Each row has a name. Each question is about the rows just above it.

Columns, left to right: W G V M
Gigu: [ 18 -52 -16  51]
nev: [ 39 -37 -39  40]
Gof: [ -5 -24   8  25]
tir: [-22  -6  22   5]
lef: [ 11 -27 -11  32]
Which column holds [-52 -37] top down?
G
Which column holds this, read top down? [ -5 -22  11]
W
[-24  -6] is in which column, read top down?
G
Which column holds this, read top down? [ 39  -5 -22]
W
[-16 -39   8  22] is in which column, read top down?
V

Columns, left to right: E X N B F S K J C
gevel: [-32  27  -2  31  34  30   8   8  -6]
Kur: [11 35 -6 36  5 17 -3 26 12]
gozez: [-34  35  -2  39  40  36   9  13  -4]
Which column holds [ 5 40] top down?
F
Which column holds [26 13] top down?
J
Which column holds this, read top down? [12 -4]
C
[ 11 -34] is in which column, read top down?
E

Columns, left to right: H T D A Y U
Fole: [ 15 -13  44  11  41  31]
gevol: [ 20 -13  49  12  37  25]
Vofas: [ 14 -30  43   7  14  19]
Which column holds this, read top down? [11 12]
A
Which column holds [-13 -30] top down?
T
Which column holds this, read top down? [41 37]
Y
Which column holds this, read top down? [49 43]
D
[-13 -13] is in which column, read top down?
T

Columns, left to right: puzuz gif rol fim Luzuf Poz Lole badi Degan
nokat: [-9 -9 -3 -2 -2 -2 -9 -2 -2]
zabu: [-30 -29   8   9   9   9 -29   9   9]
vore: [1 1 6 6 6 6 1 6 6]
Nemu: [-51 -51   9  10  10  10 -51  10  10]
Pud: [ 51  51  -9 -10 -11 -11  51 -11 -10]
Liri: [ 11  11 -50 -51 -51 -51  11 -51 -52]
luvas: [0 0 8 9 9 8 0 9 9]
Whose row is [ 51  51  -9 -10 -11 -11  51 -11 -10]?
Pud
Which column holds [  6  10 -11 -51   8] top down?
Poz

Columns, left to right: filap kud vepe timov kifev tizi nibi masik mezud riku
vuf: [-14  23   6   4  36   2  17  20  15   4]
guge: [21  7  2 24  2  9  8 -4 15 16]
luneg: [-13  25   7   5  39   3  19  21  16   5]
vuv: [-13  25   7   5  38   4  19  21  16   5]
Zagip: [20  7  2 24  3  8  8 -4 14 15]
Which column holds this, read top down? [-4 21 21]
masik
Which column holds [20 -4] top down?
masik
Which column holds [24  5  5 24] top down?
timov
Which column holds [15 15 16 16] top down?
mezud
Which column holds this, read top down? [-14  21 -13 -13]
filap
Which column holds this, read top down? [ 8 19 19  8]
nibi
Which column holds [15 15] top down?
mezud

Columns, left to right: Z R L Q P
labez: [33 16 33 30 30]
Dulok: [24 22 19 19 21]
Rado: [19 17 18 37 12]
nudi: [17 11 17 15 21]
Which column holds [30 19 37] top down?
Q
Which column holds [16 22 17] top down?
R
Which column holds this, read top down? [30 21]
P
Which column holds this, read top down? [19 18]
L

Columns, left to right: zop selof ronu sipo
Vapo: [ 22 -26 -17  27]
mek: [-6 -2  7  1]
Dum: [39 -2  7  1]
Which column holds this, read top down? [-2 -2]
selof
Which column holds this, read top down? [7 7]
ronu
[22 -6] is in which column, read top down?
zop
[-17   7] is in which column, read top down?
ronu

Columns, left to right: mufun Gud dobir gozov
zazip: [-27  -7   2  -1]
vir: [-23   6  -6  16]
guzo: [ -3   4  14 -38]
zere: [ 13 -31 -12   9]
Gataf: [21  7 15  6]
Sazi: [-25   6  -5  17]
Bon: [ 12 -30 -12  11]
Which column holds this, read top down? [  4 -31   7]
Gud
Which column holds this, read top down? [ 16 -38   9   6  17]
gozov
Which column holds [ -1  16 -38   9   6] top down?
gozov
Which column holds this, read top down? [ 13  21 -25  12]
mufun
Which column holds this, read top down? [ 14 -12  15]
dobir
[ 16 -38] is in which column, read top down?
gozov

Columns, left to right: Ven Dinez zime tuzu
Mone: [-23  14 -15 -12]
Sifem: [-11 -15  -5 -12]
zuzod: [  5 -18 -25 -11]
komas: [ -3  -9 -19  -6]
vife: [-22  24 -22 -16]
Lenir: [-19  15 -18 -15]
Sanos: [-19  12 -16 -20]
dazo: [-28  50 -30 -16]
Which column holds [-23 -11   5] top down?
Ven
Which column holds [15 12 50] top down?
Dinez
[-12 -11  -6 -16 -15 -20 -16] is in which column, read top down?
tuzu

Columns, left to right: zato Nibus bug vafes puz mosa
mem: [ 17  19  37 -19  33 -28]
padi: [  4 -20 -43  43  21  15]
fip: [ -8 -14 -27  10 -26   1]
Vek: [ -7  19  -1  11  14 -12]
Seket: [ 22 -11 -49 -12 -31 -25]
furub: [ 22 -11 -49  16 -31 -25]
Mov: [-34  10   8 -28 -10   5]
nura: [ 16   8  12   9  31 -21]
Tilir: [ 18  25  35 -22  44 -25]
Zako: [ 32  -4   6  25 -44 -13]
Nenot: [-31  38  33 -39 -12  -4]
Which column holds this, read top down? [-8 -7 22]
zato
[ 33  21 -26  14 -31 -31 -10  31  44 -44] is in which column, read top down?
puz
[-49 -49   8  12  35   6] is in which column, read top down?
bug

Columns, left to right: kofo fefo fato nital kunat viso busuf zaso
nado: [-15  -3  -5 -32  24  13 -30 -33]
kemaf: [  8  13   8 -13  17  19 -17 -17]
diz: [-15  -3   0 -23  19   7 -28 -24]
vadev: [ 32  10 -28 -25 -15  25  20 -25]
gaf: [-20 -26 -24 -12 -12 -16   6  -9]
mogo: [-20   1   1 -34  34  16 -42 -33]
loni: [-18  -2  -1 -30  27  12 -35 -30]
Lave: [16 19 19 14  1  6 -4 12]
zur: [ 13   2 -16 -12  -8  10  12 -11]
zim: [-20 -15  -4   0  -3 -17  -7   2]
[  0 -28 -24] is in which column, read top down?
fato
Which column holds this, read top down? [-28 -24]
fato
[-33 -17 -24 -25] is in which column, read top down?
zaso
Which column holds [-12 -34 -30  14 -12   0] top down?
nital

Columns, left to right: Gek favek Pap Nudut
fuzip: [ 37 -15  37  -7]
liraz: [  7  -6  15 -12]
Nubi: [ -4  15 -22  25]
Which column holds this, read top down? [37  7]
Gek
Which column holds [-6 15] top down?
favek
[-12  25] is in which column, read top down?
Nudut
Which column holds [ 7 -4] top down?
Gek
Which column holds [-15  -6] top down?
favek

Columns, left to right: Suvir garob fif nenel dip
Finif: [ 12   0 -18   2  -8]
dudeb: [-14  34  12 -28 -27]
zazu: [ -7   8  18  -2 -25]
dig: [ 6 -9 -8 11  5]
Nabid: [ -3 -25   9   4   1]
rezo: [-20  25   8 -36 -48]
pasu: [  8 -35  23 -22  -5]
Which column holds [ -2  11   4 -36 -22] top down?
nenel
Which column holds this, read top down? [ -8 -27]
dip
Which column holds [ 8 -9] top down?
garob

Columns, left to right: kas zin mimo bos Sene rine
vigop: [-47 -10  26 -20  -6   6]
moge: [-19   4  10   9  44  -9]
Befa: [-19   0   7   7  34  -7]
Sabup: [-47 -10  26 -25  -9  10]
[-10   4] is in which column, read top down?
zin
Which column holds this, read top down? [-47 -19 -19]
kas

Columns, left to right: Num Debat met Vaf
kobu: [-28   7 -20   8]
Vud: [  9 -39 -23 -21]
pilab: [  9 -39 -15 -21]
Which column holds this, read top down? [9 9]
Num
[-28   9] is in which column, read top down?
Num
Which column holds [  7 -39] top down?
Debat

Columns, left to right: mise vavaz Tur vadi
nizas: [11 -1  0 -5]
Kesa: [12 -2 -1  3]
lunub: [ 11 -32  51  38]
bag: [11 -1  0  0]
[ -1  -2 -32] is in which column, read top down?
vavaz
Which column holds this, read top down? [11 11]
mise
Which column holds [-5  3] top down?
vadi
Which column holds [11 12 11] top down?
mise
Which column holds this, read top down? [-32  -1]
vavaz

Columns, left to right: Fos Rusid dag vil
dud: [  2  16 -51  -5]
guz: [  2  17 -40   1]
bobod: [ -4  12 -50  -8]
niku: [  0  15 -50   0]
Which column holds this, read top down? [-51 -40]
dag
Which column holds this, read top down? [ 1 -8]
vil
[-40 -50 -50] is in which column, read top down?
dag
Which column holds this, read top down? [12 15]
Rusid

Columns, left to right: sed noman Sekig nogir simo
dugu: [  2  15 -46  -5   5]
Dov: [ -1  18 -13   6 -31]
leto: [ 10   3 -14  17   8]
fefop: [ 10 -15  27  20   1]
Which column holds [-46 -13] top down?
Sekig
Which column holds [ 18   3 -15] top down?
noman
Which column holds [-13 -14  27] top down?
Sekig
Which column holds this, read top down? [-1 10 10]
sed
Which column holds this, read top down? [-5  6 17]
nogir
[ 2 -1] is in which column, read top down?
sed

Columns, left to right: dezi mubiv Vese tekan
veka: [-41  26  -1  25]
nim: [ 22  41  -7 -35]
zozor: [ 22  41  -7 -18]
Vor: [-39  -2  50  25]
Which column holds this, read top down? [-7 50]
Vese
Which column holds [-35 -18] top down?
tekan
[-18  25] is in which column, read top down?
tekan

Columns, left to right: zala tuz Sedo nolef Bagu Nepo lozok zup ruf Lipaf
fevu: [-32 -14 -16  17  20  -2  24  21  23   4]
mukes: [ -8  -3  -6  19  22 -21   3  14  22 -13]
bako: [ -3 -21 -10  -9 -22 -20  15  23 -21 -24]
sasi: [  8  13  -8   5 -14   2   2  15   0  -4]
Vivug: [ 34  13  21 -37 -52   2  15  18 -24  11]
rufo: [ 22  -4 -10   9   6 -35   1  13  -5 -42]
kir: [  9  15  -6  -1 -21  -7   8  -3  -6  -6]
Which column holds [-13 -24  -4  11] top down?
Lipaf
Which column holds [ -2 -21] top down?
Nepo

Columns, left to right: Bib gal Vurud Lako sipus
duvi: [ 32 -18  30  35  -6]
timud: [  5   8  -8   0 -23]
Bif: [-5 -5 -8 -8 -3]
mezut: [-35  41 -39 -30 -30]
fedut: [ 22 -30  17  15   7]
Which column holds [-5 41] top down?
gal
Which column holds this, read top down? [-18   8]
gal
Which column holds [ 32   5  -5 -35] top down?
Bib

Columns, left to right: rap kugu Bonef bedo dasi
defe: [-36  27  35  -2  22]
paset: [-49 -37  13  30 -12]
nus: [ -8  35  32  22 -17]
dev: [39 47  2 11 40]
fur: [ 19 -11  -5  -2 -32]
bibif: [ 24 -51  41 -36  30]
mag: [ 39  47   2  11 -38]
Neb: [ -6 -11  31   2  -4]
ked: [ 39  47  16  11 -38]
Meb: [-41 -48  13  41 -43]
Tubu: [ 5 31 11 50 22]
Rak: [-14  38  31 -22  -7]
[30 22] is in which column, read top down?
bedo
[-49  -8  39  19  24  39] is in which column, read top down?
rap

Columns, left to right: tevi Resek Vozir rige sesul Nok Bazib sofez Luto Nuvod
Puga: [ 12 -15  15 -27   8 -19  10  35   6 -21]
zod: [  0  34 -20 -26   5   0  14 -22 -22 -12]
tado: [ -7 -23   4 -18   2 -34  -2  34   2 -14]
Vifu: [ -3 -46   0 -14   2  17  32 -13  37   5]
duv: [ -9 -51  -3  -5   6  18  27  -2  31   5]
Kot: [ 12 -15  15 -27   8 -19  -9 -18   6 -21]
susim: [ -4  -6   6 -19   5 -35  -5  26   8  -2]
lanag: [ 12 -15  15 -27   8 -19  -9  35   6 -21]
niruk: [ -9 -51  -3  -5   6 -12  27  -2  31   5]
sulo: [ -8 -13  15   8  25   0   6  29 -24  17]
Which column holds [ 0 -3 15  6 15 -3 15] top down?
Vozir
[ 0 -7 -3 -9 12 -4] is in which column, read top down?
tevi
Which column holds [-26 -18 -14  -5 -27 -19] top down?
rige
Which column holds this, read top down? [31  6  8  6]
Luto
Which column holds [-7 -3 -9 12 -4 12 -9] top down?
tevi
Which column holds [-22  34] top down?
sofez
[ 6 25] is in which column, read top down?
sesul

Columns, left to right: fonu Nofa Supe Gadub rasot Maso tekov Fidus
zir: [  6  12  19 -10  -5   5 -13  -8]
zusul: [14 11 10  4 16 -4 32 -3]
Peve: [ 2  4  1 -3  5 -5  3  0]
niz: [ 4  4  1  2  5  9 15  1]
raduz: [  2  20  21 -22 -15  13   7   0]
bilu: [ 4  4  1  2  5  6 15  1]
Which column holds [15  7 15] top down?
tekov
Which column holds this, read top down? [-8 -3  0  1]
Fidus
Which column holds this, read top down? [10  1  1 21  1]
Supe
Which column holds this, read top down? [-13  32]
tekov
[ -3   2 -22   2] is in which column, read top down?
Gadub
[ 3 15] is in which column, read top down?
tekov

Columns, left to right: nolur ziki kazis feko
maruz: [ 19 -10  -5 -27]
petim: [32  1  0  7]
zavi: [-11  14  45 -10]
Punuz: [-17  15  17  30]
Luda: [-11  -6 -25  10]
zepev: [-11  -6 -25  14]
Which column holds this, read top down? [ 1 14 15 -6 -6]
ziki
Which column holds this, read top down? [ 0 45]
kazis
Which column holds [-10   1  14  15] top down?
ziki
Which column holds [14 15] top down?
ziki
Which column holds this, read top down? [-27   7 -10  30]
feko
[ 19  32 -11] is in which column, read top down?
nolur

Columns, left to right: lifuv defu renek Rakiz binit pev ral bater Pof nalab
dubev: [-11  24 -28 -16  -2  13  -8  29  -6   5]
sozuf: [-15 -38  -4  -1  14  17  13  -5  22 -16]
pogop: [-11 -38 -28 -16  -2  13  -8  29  -6   5]
[13 -8] is in which column, read top down?
ral
[-6 22] is in which column, read top down?
Pof
[-28  -4] is in which column, read top down?
renek

Columns, left to right: kemi rera daz Zazuz zugag Rimez pafur Reri
romar: [-21  -1   8  -9  -2 -23  -6   0]
rupum: [ 12  24  -6 -13 -38   4 -11  11]
vanem: [ -3 -10 -13   3  11   7  -4  26]
musin: [ -8  -6  -8 -22   8 -37  -7  -1]
sume: [-15   1   1 -11   4 -32  -6   2]
Koz: [ 15   9   3  -3  -1   2   6 -25]
bobog: [ 16  11  -9  -4 -15  -4   7   9]
zub: [-12 -16  -2   5   8   1  -1   4]
Sidiz: [  2  -4  22   9  -4  11 -22 -29]
bufem: [ 11  21  -5   0 -16   7 -11  11]
Which column holds [ 15  16 -12   2] top down?
kemi
Which column holds this, read top down? [ 11 -16  -4  21]
rera
Which column holds this, read top down? [  8  -6 -13  -8   1   3  -9]
daz
Which column holds [ 9 11] top down?
rera
Which column holds this, read top down? [  3 -22 -11  -3  -4]
Zazuz

Columns, left to right: bipi Faval beke dok
dilu: [  5 -15 -29  31]
banab: [ 29 -44 -23  -5]
ziko: [ 33 -48 -48   1]
voli: [ 33 -48 -48  19]
Whose row is [  5 -15 -29  31]?
dilu
[ 5 29 33] is in which column, read top down?
bipi
Which column holds this, read top down? [-23 -48]
beke
Which column holds [29 33 33] top down?
bipi
Which column holds this, read top down? [-29 -23]
beke

Columns, left to right: vok makol sev gak fekov les
golu: [12 -2  4  7 16 -7]
vug: [  0   9 -18  -6 -11 -31]
nef: [ -5   5   2   6   1 -18]
feti: [ -8 -11  -5 -13  -4   8]
Zoko: [-17   1   7  -1   6  15]
vila: [-16 -15   3   3   6  11]
peka: [  5   6 -13   4  12  13]
sedil: [  9   0   7  11  -2 -39]
dab: [  0   1  -8  -8   9 -34]
Which column holds [ -7 -31 -18] top down?
les
Which column holds [-18   8  15  11  13] top down?
les

Columns, left to right: fubik Vetab Tumip zefiz
ruta: [ 13 -10  23   8]
Gep: [ 13 -10  -6  11]
biv: [-3 17 -4  8]
teg: [-11   1 -38 -18]
figit: [-5 44 17 15]
Zolen: [-13  22 -10  -8]
[-10  17   1  44  22] is in which column, read top down?
Vetab
[ -4 -38  17 -10] is in which column, read top down?
Tumip
Which column holds this, read top down? [13 -3]
fubik

Columns, left to right: luzak Zude zafu bipof
fupi: [-6 -3 -4 13]
bes: [-9  8 47 22]
Fev: [-8  4 38  7]
Rudav: [-5 -2 -2 14]
Which column holds [ 8  4 -2] top down?
Zude
[13 22] is in which column, read top down?
bipof

Columns, left to right: Zusum fugok tatat lazad Nizep Bafu Difus zug Mav rodo
gab: [  0  13 -11   0  -1  10   4  -8  13   8]
seb: [-19  -9   0 -32 -26   6  -4   3  10  -4]
kos: [-11  42   2 -16 -13  -2  20 -12  -6  28]
rafo: [-11  14 -14 -17 -15  16   5  -9  21   9]
Which column holds [  3 -12  -9] top down?
zug
[ -1 -26 -13] is in which column, read top down?
Nizep

Columns, left to right: vuner zunul kuvu dogum pef Mafa belov
nanu: [51 -6 -1 16 -9  9  0]
dule: [ 6 -3 -5 32 -9  9  7]
kigi: [ 6 -6 -5 10 -3  5  2]
Sab: [ 5 -3 -5 11 -3 -1  0]
tugo: [ 4 -6 -5 18 -8  4  7]
lak: [ 1 -6 -4 12 -6 -1  0]
Which column holds this, read top down? [-1 -5 -5]
kuvu
Whose row is [ 6 -3 -5 32 -9  9  7]?
dule

Columns, left to right: tun ragav sadi Zuvit
besi: [-22  -8  27  40]
bokan: [-42  28 -18   1]
Lag: [-37  -5 -37  39]
Which column holds this, read top down? [ 1 39]
Zuvit

Columns, left to right: Febim Baru sol vokil Tubo
Fut: [-21 -24   9  -6 -42]
rokem: [13 15  9 15  1]
lir: [ 25  41 -25   1 -31]
sened: [25 41 15  1 12]
dun: [ 25  41 -25   1  12]
Vifa: [-33  15   9  15   1]
Which column holds this, read top down? [-24  15]
Baru
[-6 15] is in which column, read top down?
vokil
Which column holds this, read top down? [ 25 -33]
Febim
[  9   9 -25  15] is in which column, read top down?
sol
Which column holds [ 25  25 -33] top down?
Febim
Which column holds [  9 -25  15 -25   9] top down?
sol

Columns, left to right: Rin git zit fude Zep Gigef Monu
Gav: [-26   6   5  25 -16  17  -5]
mifeb: [-18 -21  -3 -17 -21 -43   5]
dep: [ 16   5  18 -27  18  19 -11]
suf: [ -7  16  -9  -7  13   3 -11]
vezo: [ 14  21   7 -25  13   1 -13]
ropod: [ 23  14  11 -32  16   6  -6]
fazu: [-12 -16 -10 -30 -27 -39  18]
sapi: [-12 -16 -10  26 -12 -16 -22]
Givo: [  5  -2   0   2   5  -1 -17]
Vez: [ 11   0  -9 -18  18  15  -2]
[ 23 -12 -12   5  11] is in which column, read top down?
Rin
[-11 -11] is in which column, read top down?
Monu
Which column holds this, read top down? [ -7 -25 -32]
fude

Columns, left to right: sor gem Piz dodi bepo
limev: [-33  34   0 -18  35]
Sovag: [-21  41  13 -52 -36]
Darok: [-18  23  17 -38 -37]
Which column holds this, read top down? [ 0 13]
Piz
[ 35 -36] is in which column, read top down?
bepo
Which column holds [-33 -21] top down?
sor

Columns, left to right: Refof Kenu Lika kam pemi
nonu: [-3  0 28  3 45]
rov: [  7  -5  -5 -12  -1]
libut: [ -4  -7  -4 -14   0]
rizo: [ -2   2 -16  -3 -42]
ziza: [  5  -4 -36   6  -6]
mivig: [-10   3  38   7   8]
dol: [ 1  3 14 15  6]
Sal: [ -1   2 -31   0 -43]
bofe: [ -7   6   8  -2 -46]
batis: [-10   3  31  -7 -45]
Fofor: [  7   0 -17  10  35]
[ 28  -5  -4 -16] is in which column, read top down?
Lika
Which column holds this, read top down? [  5 -10]
Refof
[15  0 -2 -7] is in which column, read top down?
kam
Which column holds [ -5  -4 -16 -36  38  14 -31] top down?
Lika
Which column holds this, read top down? [-16 -36  38  14 -31   8  31]
Lika
Which column holds [-12 -14  -3   6   7  15   0  -2  -7] top down?
kam

Columns, left to right: Pas rubu sopov nagak mazo
zusib: [ -6  19  17  14 -11]
gomiz: [-18 -22  10 -40  -6]
mus: [ 10  11 -11 -19   5]
lele: [ 15   4   3  -8 -13]
dopu: [ 19  12  -6 -11   8]
nafu: [ 12  13 -11 -20  16]
ture: [-13 -28   2 -35 -12]
pogom: [-5  4 11 -9 15]
Figuk: [ 0  6 -6 -3 -6]
molet: [ 12  11  -2 -16   0]
Sovum: [  5 -20   8 -17  -7]
[  3  -6 -11   2  11  -6  -2] is in which column, read top down?
sopov
Which column holds [ 13 -28   4] top down?
rubu
Which column holds this, read top down? [19 12]
Pas
Which column holds [ 19 -22  11   4  12  13 -28   4   6  11] top down?
rubu
Which column holds [12 13] top down?
rubu

Columns, left to right: lepe feri fab tafog Bonum
tel: [-36 -18  27  -4 -46]
zum: [21 26 -9 21 19]
mudul: [-18  17  30 -13 -19]
nikiv: [ 36   7 -37  -6  39]
lev: [-18  17  30 -13 -20]
nepil: [ 33  33 -15 -15  30]
mub: [-18  17  30  18 -19]
dafe: [ 28  10 -25   7  32]
ruge: [-23  -7  15  13 -31]
[26 17  7 17 33 17] is in which column, read top down?
feri
[26 17  7 17 33] is in which column, read top down?
feri
Which column holds this, read top down? [ 30 -19]
Bonum
[ 30 -37  30 -15  30 -25] is in which column, read top down?
fab
Which column holds [ 32 -31] top down?
Bonum
Which column holds [17 33 17 10 -7] top down?
feri
Which column holds [ 21 -13  -6 -13] top down?
tafog

Columns, left to right: giris fegur nen maf
lavu: [12 -6  5  8]
pege: [  3  11 -10 -10]
Lelo: [39 -7  7 10]
Which column holds this, read top down? [  5 -10]
nen
[-10  10] is in which column, read top down?
maf
Which column holds this, read top down? [ 3 39]
giris
Which column holds [11 -7] top down?
fegur
Which column holds [-6 11] top down?
fegur

Columns, left to right: funuf sitaf Zupo toz Zan lerok pubim nem duner
gizi: [-37  29 -25 -24 -25  29  26 -13 -25]
gamok: [-37  29   3 -24 -25  29   7 -43  -2]
voso: [-37  29   3 -24 -25  29  26 -13 -25]
nol: [-6  2 -2 -5 -2  3  4 -3 -2]
[26  4] is in which column, read top down?
pubim
Which row holds [-6  2 -2 -5 -2  3  4 -3 -2]?
nol
Which column holds [29  2] top down?
sitaf

